[[145 135 126 152 132 123]
 [145 112 119 133 115 132]
 [141 135 140 135 132 122]
 [131 138 123 144 123 136]
 [120 130 132 152 116 134]
 [102 132 129 121 127 136]
 [101 138 140 126 127 136]
 [145 127 140 132 121 124]
 [128 130 139 129 138 116]
 [136 111 130 142 138 116]]
Indices start at 1.
Give the top-right entry.
123
The entry in row 2 and column 2: 112
The entry just right of the smallest entry: 138
The bottom-left entry: 136
Give the bottom-right entry.
116
Give the entry at row 2, column 1.
145
The top entry of the column that holds the smallest entry is 145
The entry directly above 133 -> 152
The entry just left of 142 -> 130
The entry in row 2 and column 3: 119
The entry at row 1, column 2 -> 135
The minimum -> 101
Give the entry in row 3 and column 1.
141
The entry just right of 119: 133
Give the entry directly above 134.
136
The entry just left of 134: 116
The entry directly below 141 -> 131
Give the entry at row 1, column 3.
126

Questions about the array below.
1) Find the fourth-last entry, reading row by row.
2) Find the entry in the bottom-left corner.
3) Find the top-right entry.
4) Find the third entry from the end, reading row by row.
5) Find the first entry of the smallest entry's row.
6) Find the first entry of the largest entry's row.
7) Find the minimum.
[[127 130  99 128 113 122 127 141 131 130 125 128 126 130]
 [133 131 126 130 119 130 126 136 122 126 125 127 125 132]
 [125 124 134 126 121 131 131 125 134 129 128 128 126 129]
 [130 131 114 130 122 125 125 121 117 129 128 126 128 127]
 [125 125 110 127 137 128 127 120 118 127 134 129 128 126]
 [124 127 121 129 129 126 129 140 125 128 132 130 128 128]
 [126 128 119 128 142 131 126 121 127 130 126 127 128 129]
 [130 121 120 128 137 139 132 137 129 124 128 129 131 130]
 [124 127 118 128 121 127 130 137 141 129 127 128 127 127]
 [128 124 124 126 116 132 132 125 124 129 134 128 130 127]
 [127 133 130 127 116 130 128 131 124 125 131 129 127 129]
 [128 134 145 127 140 118 128 128 130 128 131 126 126 127]
 [128 128 137 129 113 126 126 118 132 132 130 130 123 128]
 [126 131 135 128 127 128 128 120 127 127 125 129 132 130]
 [129 128 121 127 127 129 126 131 127 124 132 126 127 127]
 [128 131 132 128 130 133 128 126 133 127 125 128 131 129]]
1) 125
2) 128
3) 130
4) 128
5) 127
6) 128
7) 99

Questions about the matrix below.
1) Read off the top-right entry.
2) Read off the entry directly above the smallest entry.
3) Read off the smallest entry in the last row.
4) Read off the 1st entry, reading row by row.
5) Read off the last entry, reading row by row.
6) Read off the fifth entry, reading row by row.
7) Read off the third entry, reading row by row.
8) Read off the second entry on the main diagonal.
[[143 154 149 124 113 123 115 109 118 126 143]
 [118 123 133 148 123 121 129 139 117 152 122]
 [117 136 133 145 136 146 120 125 121 131 133]
 [120 122 130 138 124 118 131 135 125 123 117]
 [116 118 112 111 154 125 143 120 147 124 122]
 [126 119 134 132 138 134 124 123 138 138 146]
 [123 129 110 109 124 121 148 110 138 105 117]
 [127 129 124 109 147 126 143 113 126 117 123]
 [139 140 126 123 123 140 115 116 124 125 127]
 [125 127 112 111 117 125 137 114 122 105 116]
 [133 132 118 105 135 129 128 104 138 109 123]]
1) 143
2) 114
3) 104
4) 143
5) 123
6) 113
7) 149
8) 123

Read these off the array that follows.
1) Report the fourth entry from the end, reading row by row.
2) Report the entry directly below the smallest entry.
3) Report the last entry, reading row by row.
4) Report the largest entry in the first column.
5) Report the top entry of the column that holds the largest entry.
6) Report the first entry in reading order.
7) Report the second entry on the diagonal from the top-right corner.
8) Report the third-last entry, reading row by row.
[[127 125 131 128 127 129 125 126 126 129 130 127 126 129 128 129]
 [129 126 133 128 127 117 126 125 127 115 134 126 129 123 139 123]
 [130 132 132 132 131 111 132 131 132 105 129 129 127 122 124 121]
 [129 134 118 127 131 136 134 134 131 138 121 131 130 131 120 131]
 [128 126 128 126 127 131 126 126 126 133 129 127 129 128 134 129]
 [127 127 126 128 127 139 127 128 127 141 125 129 126 133 119 133]
 [125 123 128 127 126 146 123 125 125 149 125 127 124 137 118 136]]
1) 124
2) 138
3) 136
4) 130
5) 129
6) 127
7) 139
8) 137

x =
[[153 119 134 114 118]
 [140 153 106 121 116]
 [140 118 105 135 148]]
Indices start at 1.
The bottom entry of the column that holds the smallest entry: 105
The entry in the bottom-right corner: 148
What is the entry in the bottom-left corner?
Answer: 140
The entry directly above the smallest entry is 106
What is the entry in row 1 and column 3?
Answer: 134
What is the entry just right of the smallest entry?
Answer: 135

X =
array([[103, 141, 138, 128, 144, 134, 129, 118, 127, 128, 137, 123],
       [125, 144, 118, 123, 123, 115, 108, 131, 123, 135, 150, 147],
       [120, 136, 127, 133, 135, 135, 129, 119, 126, 126, 133, 126],
       [122, 134, 126, 133, 127, 133, 128, 117, 130, 128, 130, 126],
       [123, 133, 126, 133, 126, 132, 128, 119, 129, 129, 130, 124],
       [110, 144, 129, 130, 143, 136, 130, 118, 120, 130, 132, 135],
       [131, 128, 126, 129, 125, 138, 127, 121, 127, 133, 130, 119],
       [126, 132, 128, 128, 125, 124, 129, 126, 128, 129, 133, 129],
       [124, 130, 126, 131, 127, 130, 128, 122, 127, 127, 130, 126]])
Indices start at 1.
The entry directly below 137 is 150
The entry just right of the smallest entry -> 141
The entry in the bottom-right corner is 126
What is the entry at row 1, column 1? 103
The bottom-left entry: 124
What is the entry in row 1 and column 3? 138
What is the top entry of the column that holds the largest entry? 137
What is the entry at row 2, column 1? 125
The entry at row 2, column 3 is 118
The entry in row 3 and column 2 is 136
What is the entry just right of 121? 127
What is the entry in row 3 and column 3? 127
What is the entry at row 2, column 2? 144
The entry in the top-right corner is 123
What is the entry at row 3, column 1? 120
